In the data rows, the value 50 means zero.
Each row has a hidden score. How much does it go up from the first row of each pair to the second? 10 means little or no change, 20 a big rise and 0 a big fall. The score is a weighted sum of the row's numbers plus the product of two more (or one squared), each taken from its middle value.
  40  57  51  63  57  31  52  45  64  32  70
  38  60  77  41  46  39  70  23  71  56  55 ~ 9
  21  37  52  75  48  62  45  60  53  35  33
  57  50  50  61  46  41  68  50  45  63  44 ~ 14
  52  70  57  79  51  38  65  33  47  38  80
  62  13  16  46  40  72  36  81  45  46  32 ~ 8
  37  73  48  50  47  46  38  39  47  49  57
  46  45  44  34  35  46  46  44  30  44  44 ~ 9
  69  49  53  36  37  51  56  68  44  66  47
  74  14  11  52  42  72  32  87  43  51  30 ~ 6
  80  24  26  42  49  76  26  86  41  67  47
  68  66  46  61  71  25  48  73  44  47  75 ~ 17
  61  69  57  49  60  51  40  26  41  55  55
  40  71  58  48  69  28  59  53  49  38  54 ~ 12
  48  70  61  18  63  40  45  32  46  61  41
  48  57  50  53  56  53  49  58  38  48  55 ~ 10
  34  42  45  76  63  51  56  47  54  40  59
  60  65  59  36  40  50  47  53  29  53  75 ~ 14
  42  54  78  41  58  36  79  35  58  57  50
  44  21  35  63  38  65  53  57  51  35  34 ~ 8
  67  68  40  68  48  64  34  23  38  46  50
  39  59  54  41  52  38  41  51  41  34  71 ~ 11
  51  34  34  41  49  53  42  55  41  46  41
  51  28  25  57  59  75  32  45  47  54  26 ~ 7
  60  54  70  37  53  46  79  45  42  74  53
  45  49  65  51  50  37  75  41  67  48  53 ~ 10
  26  56  46  69  70  38  50  53  55  31  38
  52  52  49  47  49  34  37  52  43  46  53 ~ 13
  69  55  54  42  58  66  38  31  47  81  36
  36  35  29  50  48  60  42  47  43  41  25 ~ 4
  61  64  54  48  54  23  85  60  70  38  78
  53  32  39  64  46  54  64  49  69  49  46 ~ 8
  72  52  47  41  69  67  40  48  39  77  38
  47  75  50  41  48  39  43  45  53  55  47 ~ 13
  40  49  64  76  58  56  59  54  51  38  64
  54  24  30  52  53  63  45  52  49  66  27 ~ 9
  46  70  58  66  58  37  58  67  47  32  64
  53  68  57  78  55  36  63  40  54  33  88 ~ 10
  41  53  49  42  51  48  46  51  50  39  66
  68  42  27  61  59  56  52  65  42  54  56 ~ 12
  44  69  44  43  49  43  46  39  52  45  49
  63  57  54  50  38  46  76  53  50  41  73 ~ 13
  46  41  50  24  46  46  57  51  48  54  38
  55  31  25  43  51  61  28  56  39  51  36 ~ 9
  35  28  43  77  49  69  48  54  40  29  49
  27  48  57  29  45  32  58  44  68  43  37 ~ 14
  44  62  77  40  57  35  66  43  57  54  61
  40  66  56  49  66  33  60  53  56  44  53 ~ 9
  42  57  44  59  58  45  51  54  50  29  55
  23  53  51  66  64  41  49  52  58  41  40 ~ 12
  57  35  30  31  40  55  60  53  57  53  38
  61  46  51  51  45  54  70  44  68  56  57 ~ 13
  55  64  58  59  50  29  46  47  49  44  66
  39  59  52  38  51  35  44  52  42  35  68 ~ 3
  60  66  68  39  51  32  84  53  44  63  56
  70  48  36  40  55  22  61  79  61  41  60 ~ 16
  59  25  43  34  54  69  34  68  30  66  40
  57  63  68  36  65  41  68  57  59  68  64 ~ 12
  20  51  51  74  57  35  55  53  71  25  45
  62  55  55  47  46  36  75  58  57  49  72 ~ 10
  32  53  50  38  45  29  46  30  60  33  55
  60  59  52  41  54  28  76  63  65  44  74 ~ 12
  27  56  48  64  66  31  52  55  53  29  48
  48  38  42  52  38  74  27  48  30  39  69 ~ 6
  51  28  47  63  65  60  43  62  52  53  37
  62  33  48  41  40  61  52  73  38  63  43 ~ 13
  63  45  54  40  42  56  53  65  41  63  50
  47  63  65  84  58  42  66  38  50  45  73 ~ 8
  41  56  65  38  46  33  67  34  59  51  51
  55  48  50  57  57  63  59  45  44  54  61 ~ 6
  63  57  52  37  42  62  40  46  31  69  59
  52  26  41  59  33  70  54  57  46  50  45 ~ 10
  67  64  37  74  66  43  43  32  53  51  51
  52  69  61  78  58  35  69  37  56  32  87 ~ 6
  52  47  62  54  56  58  50  38  57  74  40
  43  60  56  44  65  34  59  53  50  43  53 ~ 8
  26  62  61  66  60  43  57  42  66  34  55
  67  66  47  48  38  55  19  73  53  40  65 ~ 17
  40  54  49  45  59  32  49  47  42  37  67
  61  58  57  50  46  36  75  54  46  60  58 ~ 13
  67  41  43  50  61  63  35  74  33  61  40
  49  24  46  56  33  82  43  62  51  48  46 ~ 13
  49  66  41  42  45  46  42  38  49  54  47
  58  47  61  53  51  52  75  49  50  62  54 ~ 12
  42  53  42  22  43  34  73  48  56  48  32
  69  36  31  41  41  46  61  63  56  49  55 ~ 15
  83  40  47  48  46  78  13  57  41  74  43
  62  22  37  44  52  68  32  60  31  55  33 ~ 3
  29  59  55  47  41  26  49  17  67  19  61
  33  60  47  56  46  37  47  37  66  20  51 ~ 10
  66  67  36  70  59  42  42  27  54  48  49
  48  70  47  53  50  58  33  46  51  56  46 ~ 4
  66  27  35  36  51  66  29  70  32  63  36
  60  22  33  35  41  74  35  66  39  53  40 ~ 10
  43  50  41  65  60  59  33  50  63  58  34
  50  58  46  68  42  59  38  40  48  59  41 ~ 10
  23  43  53  73  52  61  50  57  54  38  36
  63  42  34  43  45  33  69  60  59  35  54 ~ 15
  76  57  50  46  66  63  36  44  30  76  50
  58  43  41  60  50  65  30  58  46  54  41 ~ 12
  56  60  38  52  52  34  43  37  59  37  49
  64  26  42  70  60  64  40  69  43  49  34 ~ 8
  29  34  35  45  42  56  44  42  37  41  41
  36  36  46  76  59  53  56  50  55  45  55 ~ 14
  51  64  41  52  53  56  44  35  47  56  49
  62  51  54  46  47  47  67  44  49  61  45 ~ 14
  61  69  43  65  57  56  43  33  46  55  47
  49  53  59  48  44  40  62  38  57  54  44 ~ 12
  54  29  49  59  42  78  34  68  42  53  62
  54  25  32  51  52  65  39  58  48  64  27 ~ 6
  66  16  25  63  44  81  25  72  35  57  23
  32  58  62  61  66  41  59  52  50  48  51 ~ 9
  50  47  64  47  61  57  46  44  54  73  39
  34  52  64  60  65  44  62  54  54  50  49 ~ 8
  69  42  48  47  56  56  42  74  35  63  46
  51  32  53  53  30  66  38  58  49  50  45 ~ 12
  39  71  52  50  67  27  64  54  49  32  56
  55  14  28  57  51  74  33  73  42  52  27 ~ 9
  53  54  41  54  54  59  35  46  58  61  43
  19  43  62  77  51  57  46  57  55  35  39 ~ 9
  69  26  40  56  38  77  41  68  53  47  47
  54  48  44  51  45  40  49  52  43  46  54 ~ 8
  51  55  45  47  37  64  23  63  49  43  61
  43  51  46  25  37  44  37  43  39  46  44 ~ 7
